Each row is where one point has got to under a steady rotation. How many ticks took it there?
The counts run from 0 to 133.
[  9   5  -9   4  -3   7  17  12  -8   2 -17 -18  16  -5   4  -2  17   5
 -23  26  15  37   1 -33   3   7  18 -16  -5   0   9  -1   9  32 -22  -5
  -7 -22 -13  -8 -18   6   0   5 -23   0 -13  19 -23  -3 -14   8  -1  -9
  -7  -2   4   9  -1 -14   7  22  -5  20  25  -7 -18 -11 -14  18   0  15
 -12 -38  -7 -18   5  21 -17   0  -8  -3  -2 -12  -1  -7  -3 -14   3]
116
[-26  10   2  16   3  -2  -1  21  -1 -22   1 -22  14 -21 -16   8 -17   5
   4  18   6   8  -7  -1 -14   5   8   2 -14  -6  21  -9   0  19 -24 -10
  20 -11 -21 -26  10   4 -12  22 -28  23  -1  -6  -6   2 -23  18   4 -21
 -19  -9 -20   8  -5  -3  -1 -10  -5   2   8 -27 -34 -25   8  10  12  11
 -20 -13   8  -3  14 -17  -1  -6  16  14   4  -2 -10 -13  15  -5   7]
65
[  4   7 -11 -11  -1  12  -1  -1  -1  23  15   0   8   5  -4  15  10 -27
  10  10  -2 -31   3   7  12   3 -21  -4 -18  20   6  -6 -17 -21 -17 -18
  21  20  -8 -28  -8 -10  -6  26   3  38  34   0 -15  16  -2  -1 -18 -17
 -10   2 -15   9  -5  23 -20  -2  -8  -3   9  10  -5   7  11  -8   3  -6
 -25  16  23  32  11  -9  18  27   8  -8  -3  16   0 -12   8  -7  -5]
76
[  2 -13 -28 -38 -13  20   3  -2   9  24  -4  -3   5  -2   4   1  22 -23
 -24   6  12 -25  19   1   9 -11 -20 -18 -11  15  26  15   6 -25   3 -10
   0  34  11 -20 -16 -23  -2  10  27   8  17  19 -16   6  -5 -17 -15 -20
  14  13 -11   5 -35  11  -7  12   6   0  26  12  19  14 -22  10   1   8
  -6  -1  -3  18  -8   4   8   8   7 -14  -3  15   1  -3 -18   8  -8]
17
[-18  -6   0   6  10   3   5   6  33 -15  -4 -13   0  -8 -10 -18 -15  -3
   1 -26 -11   4 -27   7 -15  12   6  11  15 -11  -8 -37   5  -1  34 -16
   7   9   2  -8   9  -6   4  -9  16   2 -13 -25  -5  19  -8 -25 -12  -6
   0   9 -27  -5 -17 -27  -7 -33 -11 -21 -20 -18  22  11  -6  -1   2  -6
  10  20   7  10  10  -9  14 -13 -10   6  -5 -16  -1   1 -22  13 -14]
53
[-19  24 -28  -9  21 -16   8 -25   6  13   7  27  -4 -17  25 -30  12  12
 -16  23 -10   9   4   8  -5  11  -7 -24   1  15  -5 -16 -21  -4  -8   4
 -17   9 -15 -27 -23  10  -5  -5  26 -14  -2  -6 -20 -24   3 -16  12  19
  -3   9  24 -21  10 -12  13   5  -4  -5   0  -7  -6  11 -32  18 -21  10
  -1   2  -7  -5 -10  11   8 -12   1 -18  -6  -8  21  26  12 -15  25]
97
[ -8  -1   3 -26  -9  18 -11   6  36  27  -8   9   6   5   2 -19  13  -6
  -4 -14 -15   9 -32 -18  28  -4   6 -19  35   3  -9 -11   3  -8  28  22
  12   5  11  19  -5  -8  12   3   9 -27 -15   5   5  10  -6 -21 -17 -12
   7  -6 -10 -17 -18 -16 -18  -2   6 -17  -5 -11  29  37   0   8 -18   5
  -5  -3  10  14   0  14 -19  -7   1 -15   0 -20   2   0  -2  10 -22]
111
[-16  19  11   1   5   4  27  10  -9   6  -1 -35  13 -15   5  15  -9 -18
   4  18   3 -12   4   4  -1   8  -5 -10  -7   2  24 -11   6   2 -25 -19
  16   6 -19 -22  -3 -14  -9  19 -27  21   3  -9 -15   7 -33  10   2 -18
  -7   1 -23  17 -17  11  -5 -16  -3  -4  10 -27 -23 -26   5  10  24  15
 -22  -9  16  14   3 -13   3  10  10   1  10 -10  -3 -12   8 -11  -1]
66
[  8  21  26  22   2  11  29   7  12   1   3 -18  21  -4 -15  35  -6  -7
 -23  11   6  23   3 -19 -12   7  -7  15   2 -26   6  18  -5 -15 -21 -16
 -25 -20  14   3  12   2   6   1 -38  16  -6 -12   0   2   1   8  12  -1
  -8  13 -19  31  -3 -14   3  21   3  36   4  -4   5  -3  18  -4   9 -21
   2 -20   3  -4  20 -12 -14   1  -2   4  -7  -4  14   0   0  12  12]
49
[  2 -27 -13 -33 -24  23 -18  25  21  11   4  -4  -3  -5  -7 -15  13   3
 -22  -1  20 -12  16 -18  11 -10 -17  -5  -5  29  10  10  -6  -6  21  13
   1  25   2  -6  -8 -21  -2  -3  11  10  12   6 -24  21   1  -9 -11 -17
   2  -2 -13  15 -19   4 -11  13  11  11  22  18  44  12 -10   7  -4 -17
  -8   2  11  11   0  -9  10   3   9   2  -3  14 -13 -18 -12  16  -2]
25
[ -8 -14 -15   5   3   4 -13 -19   4  -5  -6  20   1  14 -14 -20  -6  -6
  16   2   8  18   1  20  -7  -7  -5   1 -13   0  10   4  -9 -24   3   7
 -14  29  20   8   4 -12  -5 -23  27 -15  -9  -6   4   0  37 -15 -18 -19
  14  20  21  -5  -8 -24  34  15  17 -12  -8  26  -1  11 -14   7 -15  14
  22   6 -18  -7 -39  26   4 -16  27  -8  16   0   9  26   7  -5 -12]
11
[ -2   1 -11  -5  -1 -18  38  -3   7   9  -6  -5 -10 -18  10 -22   2   7
 -37  -8   3  18  30 -10 -15   2  14   7  13  -4 -10 -34   8  32   4 -13
 -11  11 -11  -6 -14  29   2 -14  20   6   2  -1 -14  -1  -3 -24   2  23
  -5  23  -1   7 -12 -21   3   1   2  -2   2  -3   6  -2 -40  11   3  -7
  19   0 -31  -5  14 -10  24  -3 -12  13 -14  -3  -4   2  -4 -15  23]
37
[-29   3  -8  -8  -4 -10  11 -10   5  33 -10  15  -1  23  -7  -2   5  -4
   4   7  -5 -23  20  16   7  -8  -4 -13 -13  10  10 -21   1 -19  -5   6
  -1   1 -17 -27 -19  27 -20  23  21   7  35  -6 -11 -18  12  -1  -6 -17
 -15   7  -1   2  15  10 -23  11  -9  -4   8  23 -13  18  15   3  -5  19
   4   8  -4  19  -3  -1  13  -1  11  -9 -27  17   8 -25  20   4   4]
86
[  9 -10   5 -19 -14  26 -29  28  21   7  12  -8  11  -9  -6 -15  25  -1
 -20  14  26 -17   7 -15  10 -24 -25  -7  12  31   5  10   6  10   3  11
   4  29  -3   5   7 -28   0 -15 -10  16   3  13 -15  18  -7  -7  -2  -6
   1  -9 -14  10 -25  13 -16  15  27  11  24  11  48  -7 -10  20 -14 -14
 -24  -4  11  15  -1  -2  14  -1   3  -1  12   2 -17 -10  -5   2   4]
24
[-17  29  18  21  -1 -31   8 -12 -14  -4  -5  16  -2   3  -5  -4 -16  18
   7 -12 -16  13 -15  31  -5 -13  16   0   1 -15  -7 -28  -8  -5 -22   7
  16  23 -12   5  -3  10  -6 -19  12   3   9  -8   3 -23  10  -1  -9  -8
 -19   1  21  -4   2  -6   0  -9   6 -20  -4  -1 -40  -9   0  16   8   4
   9  27 -20  -2 -26  20  15   0  15   6  13   4  -7   7  41 -18   5]
80
[ 11  20  -7   7   4 -12  38  -4   5  -3   0 -14  -1 -28  20 -14   6   7
 -38   8   9  26   6  -7 -18  20   2   2  23  -8 -19  -8  -1  23  -6 -35
 -16   0  -2  -5 -17  10   9 -16  -4   2 -16   1 -18   7  -4 -14   1  33
   2  14  10   3 -12 -18   0   8   1  16   2 -13   9 -11 -26   1  -8 -15
   3  -4 -22  -7   8  -5   3   8 -13   6   4  -6   0  23  -5  -9  35]
38
[ 19  -5 -11  18  13  11  -4  12 -17 -32   2 -16  13 -22  -9 -14   7  -5
  -4  -3  10   2   0   7  -7   1  20  11  24  18  -9  13   6  36 -19  -5
  -3  10 -15  -8   7 -12  18 -15   2  14 -27  -9 -13  22 -13 -20  -8   1
   9   0 -22 -10 -13  -8  -9  -4   7  -7  11 -12   7 -34 -14   8   0   8
 -52 -27   9 -16  21   3   0  -7   3  -7   8  -8 -39 -12   6  -1   7]
133
[ 27   3  -9  -5  -1  16  24  10  -9  12  -3 -28  13  -8  13   6  25 -22
 -13   8   4   3  -1 -18  16   5   3  -4  17   2   1  11   8  11 -29 -11
  -6   5   1  -6 -11 -11  14   3  -6  12   2  10 -22  17  -8  -7  -9  -9
   7   4 -16   5 -23  11 -15   9   7   9  27  -6  14 -15 -20  -4  -3  -2
 -38 -34   9  13  25   7  -8  16 -11 -16   3  -3 -17 -12  -2  -6  -5]
126
[-16  13  -2   3  -5 -15  21  -7 -14  26   4  15  -5  21 -12   9  -6  -7
  11   2 -14  -1   8  10   0  -9  -1   3 -17  -7   4 -28  -7 -33 -16 -13
   9   8  -1 -16  -7  11 -13   8  21  17  30  -9  -8 -18  25   6 -11 -20
 -14   7   1   5  15  -4  -2   6 -11 -18 -14  25 -19  25  13 -14  13   1
  19  24  -5  21 -16  18   7   6   8   4  -2  18  25  -2  27  -2  -2]
78
[  3   2  17   8 -14 -22  -2   8  -6 -10  -9   3   9  -4  -2 -25  -9  17
 -26   2   4  41   7  -5 -12 -25  12  -6  11 -11   5   2   8   8  -8  11
 -12  19   8  16   4   3   1 -36  -8 -13 -10   5   6  -4   8   3  -8  -7
  -8   7  28   4 -13 -18  17  22  39 -11   4  11 -11  -3 -13  28  10   3
  18   7 -35 -17 -16  32   4  -7  12  13  22  -8 -14  10  12  -7  17]
21
[-11 -15 -35  -2  -6  21 -14  15  24  -4  -5   4  -4  12 -16 -42   7   1
   1  -6   5  17 -33 -20   7  23  19 -11 -12  10  -2 -13  -3  13  24  -2
   2  -4   6  -9 -11   4  -5  10  22  -4 -18   5 -23  14  11 -21 -16 -10
   5   2   2 -31  -8 -23  15   1 -16 -19  13   8  25  25  -3  -5 -15  -2
   3  -6   3  -2 -12  16 -11 -31   7  -1   9 -21  -2   3  -9   5 -14]
113
[ -2   8 -14  -4 -15   8  18  -5  -4  30   6  -1   0  15 -10  17   3 -25
  14  14 -13 -27   7  16   7  -1 -17   1 -33  11   3 -17 -12 -43  -9 -18
  12  17   4 -31  -4   2 -11  17  24  24  35  -2 -17  -7  17  -8 -20 -26
  -6   0 -12  11  12  15  -8   9  -7 -13  -4  29  -1  16  24 -19  -2  -2
   1  15   8  25  -1  -2  13  19  -6  -5  -6  16  11  -4  23   2 -10]
77
[ -2   2 -22  17   9  -5  22  -3  17 -26   6 -17  -3 -30  -1 -21 -10  -4
 -19   5   7  17   3   1 -18  25  15  11   7   5 -11 -28 -11  22  -2 -35
 -14  -1 -18 -17 -12   4   2  -5  14  11 -13 -17 -21  10 -10 -25  12  17
   7  16 -16 -15  -7 -24  13 -14 -18   6   4 -18  21  -7 -27  -5   6 -17
  11  12  -9  -2  12 -23  14 -21 -21  14 -14 -17  10  12 -14  -1  16]
46
[ -6  -1  20 -10  10   2  22 -30 -16  17 -15   5  24  16  -1  19   8 -36
   6 -18 -16 -13  -7  20  24  -6  -5  -4  22 -10  12   6  17 -36   0  24
 -14  13  14   7   1  16  13   6  23 -12   9  -8   2  -3  13 -13  -9 -33
  15  16 -12 -11 -13  16 -15   0  14 -14   3  15 -12  19  -9  16  11  29
 -19 -12 -12   6   3   9   4   6   0 -21  -6   4  13  -6  15  16 -17]
0
[-14  11  -8  20 -16  -6  10  -5   6  -3  -1   8   0  16 -19  11 -28  -7
  24  -6 -13   8 -28  11  -3   0   2  16 -21 -19  -4 -37  -7 -31  -4 -12
  16  15  14  -6  10   6 -11   2  10   7  15 -22   9   1  16 -12 -25 -27
  -3  12  -1  -6 -12 -13  11  -2  -3 -23 -29  10 -16  15  13 -13  10  -4
  24  28  -4  18 -22   6  13   7  21   5  11   7  16  16   6   6 -10]
70
[ 24  10  21  -5 -18  11  -7  25  21   0  13  -9   9 -19   3  -6   9   9
 -23   8  21   3 -11 -20   2  -2 -12   7  35  10 -17  16  -7   1  -5   7
  -5  21   4  25  15 -13   4 -25 -18  18 -18  -6 -10  26   2   1   4  22
  -5  -9   1  17 -17  -1  -9  25  30  23  14  11  44  -7   6  12 -12 -33
 -11  13   9   7   6   0  11   9  -4   0  28  -4 -10   2 -11   7   9]
32
[-43  -8  -8 -21  10  -9  -6 -14   1  24 -10  25  -4  -7  -2 -22  16   5
 -11   4  -4  -2  14   7   7 -13   8 -21   0   8   7 -23   0  -5  21  26
  -7   2 -29 -18 -33  13  -6  20  23  -9   9   2  -3 -14  -1 -13   6  -3
  -7   6  -9 -17   8   1 -30  -4 -15  -8   2   8 -13  27  -6  20  -5  20
  -4   9  -7  -5   6  -2  12 -11  -2  -3 -19  -3  13 -16  11 -10  -1]
95
[ -2   2   4  -7 -10  11 -20  27   6  -7   8  -7  14 -23  -9 -16  13  16
 -16   8  22   1   9  -8   3 -21 -11 -12  25  26   7  13  -4  17  -7  27
  -3  40  -6  19   9 -19   4 -27 -15   5 -21  19  -5  17  -9  -4  -4  -5
  -4 -10   9  15 -30   1 -16  -2  38  -2  18  -1  16 -20  -1  28  -3  -5
 -24   7  -1  -2  -1  16   6  -3  12  -3  35   2 -14 -10  -2   1  11]
23
[ -1 -10 -23 -17 -16  19 -19   3  41  13  -7  17  -4  12   8 -31  17  -2
  -3 -10  -6   6 -28 -11  19   7  18 -19  10   6 -10 -15   5   2  35   6
   5   5  12  11  -5  -6   7  -3  27 -19 -19   6  -7   6  -1 -24 -19 -13
   7   5  -4 -20 -14 -20  -4  -5   1 -26   6  -3  34  28 -10  10 -19   0
   2  -2  12   7  -8  17  -9 -18  -4 -11  -3 -20   7   6 -11   0 -28]
112
[ -9 -17 -14  18  10   5 -36  15 -13 -36   2   7   9  -4 -23 -10   3   8
   8  29  10   7  19   6 -23  -7   4  -3 -18  12  21  18  -4  12 -26  18
 -15  -2 -20 -11   6  -8  -8  -1 -10  16 -16   0  -2   5   8   7   0 -19
   3  -3  -5 -16  -3  -7  17  17   9   7  17  10 -26 -13   1  18   3  30
 -28 -15   0 -31  -8  13   1 -27  24 -20   1  -9   2  -9  12  -5  12]
5
[-19  24  15  18   4 -17 -10  20 -11 -25   0 -13   6 -18 -16  -9  -9  14
  15  16 -10  -3  -5  20  -8  -2  12   7  -4  12   1 -24   2  21 -27   7
  26   9 -28 -15   7  -4  -1  -1 -27  16   2 -11  -1   9 -11   7   7  -9
 -17 -13  -3   5   5   2  -8  -8   0 -30  -4 -20 -34 -30  10  17  12  10
 -27  14   3  -4  -1   2  15  -9  15   5  25 -13 -16 -21  19 -12   7]
73
[  3  16  27 -25 -15  20   0   5  23  25  -5   6  21  10   9  -3  19  -3
  -7  -5  -2  15 -30 -27  27  -9  -6 -21  36  -5   6  16   9 -12   9  33
   6  -6   5  26   5   8  11   0 -10  -7 -15  17   8  -1 -12   1  -7 -22
   8  -8  -3   1 -17 -13 -26  15   7   5  12 -13  12  21   3  27 -11  17
 -14 -15   4   7  -2  18 -24   0  -1 -13  -1 -10   5  -4  -4   7  -7]
110
[ -8  16   3  -8   7  14  25  -8  -7  24   3 -30   9  -9  13  25   2 -23
   9  19 -12 -10 -18   4   3   0 -18  -2  -4   2  23 -11 -10 -15 -21 -31
  13   8  -5 -23   1 -14   5  20 -14  10  14  10  -8   9 -25  -2 -11 -26
   1   7 -18  14 -17  13 -14 -18 -14 -12   9 -20 -18 -22  -4   6  11  10
 -20   0  20  29  17 -15   4  25  -3  -6   5   5   6  -4   4 -14  -9]
67
[-15  11  10  14  16   1  36  10 -16  -5  -3 -33  16 -20   2  28 -14 -19
  -2  27   9  19   0 -12 -17  15  -1   8 -13 -15  21   2  -5   0 -35 -16
  -5 -20 -10 -12   4   8  -9  26 -34  21   1 -14 -12  10 -14  10  12 -16
 -12  10 -16  20  -5  -7  -1   4 -17  15  14 -10 -26 -22  15   1   8   7
  -5 -28   8  -1  18 -12  -5  -5   0   8  -7  -8   4  -5   0   2  10]
57
